In the rows, zero is written as 128.
Turns, then the turns between two rows, first turn first; the first pair answered:
C:
[126 161 128  99 143 170 160  79 162 129  90 136 143 130 110 115 112 129
 152 157 109 100 149 131 114 100  73] -> [100 169 124  95 117 107 173  66 138 113  74 108 137 150 117 134 124 137
 150 148 115 132 145 114 123  91 115]
[148 159 101 126 131 164  80 180 163 151 118  95 149 139  93 109 121 121
 141 139 129 130 136  86 108 154 116] -> [105 140 124 107 116  72 106 174 112 115 116  91 132 180 123 103 129 142
 128 126 113 161 137  89 170 145 134]
[ 88 113 152 118 118 136 153 151 162  96 138 136 141 135 131 131 153 139
  96 135  77 129 104 131 123 103 115] -> [105 132 135 123 115 156 143 148 184 109 138 127 153 117 114 147 159 136
 103 149  89 122 106 119  85 107 129]
X:
[131 142 140 119 151 167 135 117 148 137 105 132 148 143 126 129 116 125
 145 159 144  90 134 147 125 135 102] -> [138 153 124 144 106 156 126 128 135 135 102  92 145 124 130 144 124 117
 147 149 159 124 120 105 103 138 160]
[149 160 101 139 109  91 159 114 113 144  76 101 133  97 104 176 116 134
 148 106 141 167 132  96 132  96 159] -> [118 151 126 116 150  60 159 118 142 150  87 152 138 152  91 172 129 167
 125 110 137 147 152 134 149 108 116]
[154  99 128 156 133 144 116 156 170 135 143 172 117 106 103 107 123 129
  98 124 123 121 105 125 123 152 116] -> [168 102 119 161 130 160 121 159 164 132 143 163 110  91 110 105 119 121
 106 122 125 122 103 120 122 150 118]
[138 123 111 128 120 166 173 134 110 163 148 148 133  67 146 134 136  94
 154 118 135 171 132 123 103 146 112] -> [114 121 125 132 108 106 160 145 124 174 158 161 131 112 130 147 154 127
 130 109 138 189 135 121 106 169 130]
P:
[ 99 131 132 139 104 101 117 147 104  88 103  84 129 124 138 110 145 134
 113 132 138 140 125 124 144 125 156] -> [107 129 125 142 111 104 129 140  94  85  98  84 124 118 139 110 140 133
 111 123 131 137 120 130 151 118 148]
[137 136 150 110 113 144 105 140 156  94 102 105 117 165 175 107 106  90
 145 142 130 126 135 125 121 148 191] -> [143 140 141 107 106 130 109 134 144  93 108  96 114 156 173 120 107  88
 142 129 129 131 125 119 120 139 205]
[133 112 123 115 134 152 135 144 137 129 172 164 109 142 148 107 127 136
 118 143 118 109 145 155 103 135  77] -> [128 120 124 126 123 151 117 156 151 136 167 150 120 150 147 110 134 138
 123 153 129 113 152 142  88 150 101]
[117 128 129 122 153 139 149 152 113 140 136 108 113  88 133 116 105 126
 152 131 127 124 134 130 137 103 135] -> [118 128 135 127 158 144 143 155 118 139 131 109 116  94 131 106 108 123
 152 140 126 127 140 129 137 102 124]

(2 to 3 turns a pair)
[157 104 116 160 112 118 118 129 107 147 133 151  89 120 102 149 130 120
  96  96 103 167  66 146 156  88 164] -> [172 126 108 160 129 147 109 123 145 168 130 157 106 116  81 163 130 121
 104 106 117 154  79 149 112  87 154]
X then C
[ 93 153 152 115 122 119 130 146 135 109  97 116 146 177 154 107 136 115
 151 162 133 121 155 128 143 129 119] -> [125 161 124 138  93 137 115 144 136 121 101  88 148 138 132 130 134 101
 154 151 149 140 138  97 105 133 160]
C then X then P
[126 142 124 115 131 108 186 124 114 134 120 129  93 100 110 149 124 129
 132 121  97 126  98 145 153  97 126] -> [128 125 134 126 123 113 164 153 122 143 140 149  83 106 107 132 133 130
 105 115  91 121  93 148 161 130 119]
C then X then C
[108 116 150  81 171 123 132 135 142 128 132 164 131 168 121  98 145 150
 134 160 106  90 146 169 161 129  84] -> [139 147 122  98 165 171 113 134 179 153 117 149 151 142  95 125 143 137
 155 168 132  92 145 150  91 132 101]
C then C then C
[113  90 135 152 100 112 111 160 131 115 132 105 122 147 138 134 146 157
 126 142 132 126 154 102 115 132 147] -> [127  81 137 154 123 160 110 167 136 119 136 117 120 124 143 116 138 144
 131 151 121 100 153 111 120 127 109]
C then X
[141 130  95 161 109 150 149  96 142 134  92  59 120 104 134  91 169  91
 145 138 123 135 127 133 131 135 160] -> [139 109 104 144 125 142 162  87 116 120  96  78 109 105 146  83 162  97
 133 125 102 129 121 154 165 122 131]
P then P then C
[156 132 112 126 167 143 135  91 141 143 127 142 121 108  93 151 121 130
 136 117 122 124 113 165 105 101 104] -> [127 101 138 129 145  91 139 108  91 115 137 143 101 120 115 137 135 135
 114 102 108 143 104 152 162 113 121]
X then C
[116 121 163 146 135 112 102 124 179 178 107 130 148 140 115 137 113 131
 113 130 156  94 193 113  97 140  95] -> [111 108 172 141 141 110 104 125 169 175 112 139 134 141 122 128 115 132
 106 128 146  85 190 125 118 141  83]
C then C
[105 114 139 111 143 105 145 129 111 107 122 147 105 146 161 104 125 138
 121 128 106 121 128 149 182 107 103] -> [147 116 126 145 143 182  98 155 152 143 141 149 115 106 134 107 131 114
 118 136 115 102 117 130 123 146 104]
X then X then C
[125 117 112 108 163 143 168 102  78  90 122 142 103 119 145 114  99 115
 140 112 103 101 141 175 170  89  93] -> [101 121 123 102 156 124 168 105  81  85 116 132 114 151 160 104 103 121
 145 125 108 102 155 168 174  90  95]
C then C then P
[ 89  97 149 125 158 110 153  98 100  87 126 143 109 152 153 117 120 146
 133 132 109 103 142 155 185  89 112] -> [134 104 128 143 180 202 125 106 147 114 133 153 123 120 130 115 111 123
 143 148 122  77 139 159 125  98  83]
C then C then C
[111 136 126 145  92 107 132 148  86  96 125  81 108 118 159 111 118 103
 120 127 115 152 124  91 161 123 156] -> [143 170  96 132 126 175 136 128 129 125 106  79 133  91 139 123 101  93
 158 148 137 122 135 110 101 103 130]
X then X then C
[134  99 148 112 154 169 131 123 135 139 131 132 121 128 128 104 131 128
 139 132 135 109 113 149 136 133 100] -> [131 121 128 105 124 120 150  94 123 130 114  98 124 120 117 145 131 135
 155 122 148 143 106 122 119 113 157]
C then P
[115 115 150 158 120 120 107 170 147 152 158 149 127 150 107 131 140 140
 100 143 131 130 130 124 123 177 136] -> [129 116 151 133 164 168 128 148 142 143 142 160 132 128 121 114 117 126
 123 148 126  98 138 158 128 140  83]
C then X
[134 123 157 132 170  50 162 118 135 132 163 142 128 150 117 133 125 134
 123 119 128 106 108 147 137 137 126] -> [134 132 156 138 148  45 175 108 109 114 153 112 127 126 132 134 126 121
 133 109 125 125 104 125 144 123 149]
C then X then C
[130 140 114 135  84  56 141 133 119 146 124 125 108 130 121 164 136 153
 116 135 103 174 126  96 101 148 190] -> [143 148 110 150  92 103 113 151 154 164 121 127 123 128 112 154 138 144
 120 151 116 160 138  90  69 179 176]
C then P then C
[122 149 134 135 110 100 103 132 165 155 135 164 130 135  96 162 150 170
 113 127 155 129 115 143  64 146 134] -> [118 115 148 119 128  80 115 133 129 141 151 194 107 131 110 141 142 172
  91 105 127 121  95 167 123 135 106]
P then C
[112 150 105 139 124  90 141 114 123 129 121 120 127 161  98 161 133 147
 111 135 131 153 131 132  90 146 146] -> [124 138 100 145 109 129 149 114  75 105 112  91 112 107 135 137 109 109
 130 129 118 149 114 115 122 117 146]
C then X then C
[118 143 120 128  99 114 131 121 102 114 120 104 136 117 122 141 124 116
 143 109 138 154 131 109 132 115 170] -> [106 103 148 132 122 108 116 148 114 125 144 156 133 146 123 118 137 138
 102 106 119 136 130 136 166 151 132]
C then X then X
[ 92 137 166 101 118  84 162 112  97  77  79  84 129 176 207  88 122 157
 159 144 117 127 159 135 177 109 139] -> [105  88 186 137 106 106 115 170 101  84 123 112 108 165 199  61 141 147
 106 130  97 120 139 125 185 175 142]
C then X then C
